[[112 141 123 142 155 129 145 136 141]
 [133 116 123 114 120 120 118 119 125]
 [122 134 123 138 139 127 132 127 131]
 [115 145 151 126 124 151 141 148 128]
 [127 130 131 130 127 133 129 130 128]
 [130 124 128 121 122 127 123 124 125]
 [127 129 129 129 128 128 129 129 130]
 [129 126 123 128 129 124 125 123 127]
 [142 119 114 126 121 114 115 114 113]
 [122 131 130 131 133 130 133 131 136]]
=>
[[112 133 122 115 127 130 127 129 142 122]
 [141 116 134 145 130 124 129 126 119 131]
 [123 123 123 151 131 128 129 123 114 130]
 [142 114 138 126 130 121 129 128 126 131]
 [155 120 139 124 127 122 128 129 121 133]
 [129 120 127 151 133 127 128 124 114 130]
 [145 118 132 141 129 123 129 125 115 133]
 [136 119 127 148 130 124 129 123 114 131]
 [141 125 131 128 128 125 130 127 113 136]]

[[127 105 124 129 136 119 128 128 133 121]
 [115 130 136 112 118 122 147 128 128 146]
 [104 128 118 122 148 140 124 128 140 128]
 [122 105 119 128 128 120 147 123 142 120]
 [109 117 125 134 146 128 120 139 128 136]
 [114 111 128 133 143 122 127 128 145 138]]
=>
[[127 115 104 122 109 114]
 [105 130 128 105 117 111]
 [124 136 118 119 125 128]
 [129 112 122 128 134 133]
 [136 118 148 128 146 143]
 [119 122 140 120 128 122]
 [128 147 124 147 120 127]
 [128 128 128 123 139 128]
 [133 128 140 142 128 145]
 [121 146 128 120 136 138]]

[[122 126 124 125 118 127 119 128 151 128]
 [122 127 120 125 119 128 123 126 139 126]]
=>
[[122 122]
 [126 127]
 [124 120]
 [125 125]
 [118 119]
 [127 128]
 [119 123]
 [128 126]
 [151 139]
 [128 126]]

[[129 143 131 135 147 130 130 126 105 130]
 [128 129 128 129 154 130 130 128 151 126]]
=>
[[129 128]
 [143 129]
 [131 128]
 [135 129]
 [147 154]
 [130 130]
 [130 130]
 [126 128]
 [105 151]
 [130 126]]

[[129 129 128 128 128 129 129 129 129]
 [138 112 126 119 135 143 119 138 134]
 [125 127 127 128 128 125 125 126 126]
 [114 118 136 131 141 120 114 123 128]
 [126 135 111 136 119 120 117 129 129]
 [128 129 126 128 127 128 127 128 128]
 [134 114 123 150 141 114 137 144 148]
 [129 129 126 128 127 128 128 128 128]
 [123 134 127 114 120 135 118 115 113]]
=>
[[129 138 125 114 126 128 134 129 123]
 [129 112 127 118 135 129 114 129 134]
 [128 126 127 136 111 126 123 126 127]
 [128 119 128 131 136 128 150 128 114]
 [128 135 128 141 119 127 141 127 120]
 [129 143 125 120 120 128 114 128 135]
 [129 119 125 114 117 127 137 128 118]
 [129 138 126 123 129 128 144 128 115]
 [129 134 126 128 129 128 148 128 113]]

[[108 125]
 [119 147]
 [116 147]
 [109 143]
 [107 137]
 [111 145]
 [108 141]
 [114 146]
 [107 129]
 [108 122]
 [106 133]]
=>
[[108 119 116 109 107 111 108 114 107 108 106]
 [125 147 147 143 137 145 141 146 129 122 133]]

[[122 125 124 107 128 122 128 127]
 [127 126 127 125 127 127 129 133]
 [137 131 131 142 128 132 128 124]
 [130 124 124 124 129 121 127 144]]
=>
[[122 127 137 130]
 [125 126 131 124]
 [124 127 131 124]
 [107 125 142 124]
 [128 127 128 129]
 [122 127 132 121]
 [128 129 128 127]
 [127 133 124 144]]

[[102 133 120 137 131]
 [104 129 124 132 133]
 [102 132 121 136 132]]
=>
[[102 104 102]
 [133 129 132]
 [120 124 121]
 [137 132 136]
 [131 133 132]]
---
[[151 142 122 142 142]
 [137 127 152 150 118]
 [110 120 114 102 128]
 [124 127 106 102 142]]
=>
[142 150 114 127]

[[148 136 137 122]
 [131 131 137 129]
 [123 140 157 139]
 [117 132 138 134]
 [139 144 157 131]]
=>
[122 137 140 117]

[[124 145 115]
 [105 123 113]
 [116 143 127]
 [129 146 122]]
=>
[115 123 116]

[[106 124 133]
 [122 130 124]]
=>
[133 130]

[[147 124]
 [132 150]
 [142 126]
 [115 133]
 [124 126]]
=>
[124 132]

[[120 108 135 155]
 [122 116 112 116]
 [113 119 123 116]
 [129 127 128 129]]
=>
[155 112 119 129]

[[119 114 128]
 [118 122 103]
 [120 125 127]
 [121 127 133]]
=>
[128 122 120]

[[130 135 123 129 131]
 [127 143 130 122 138]
 [128 139 127 138 107]]
=>
[131 122 127]

[[129 156 126 127]
 [128 128 132 128]
 [129 152 133 124]]
=>
[127 132 152]
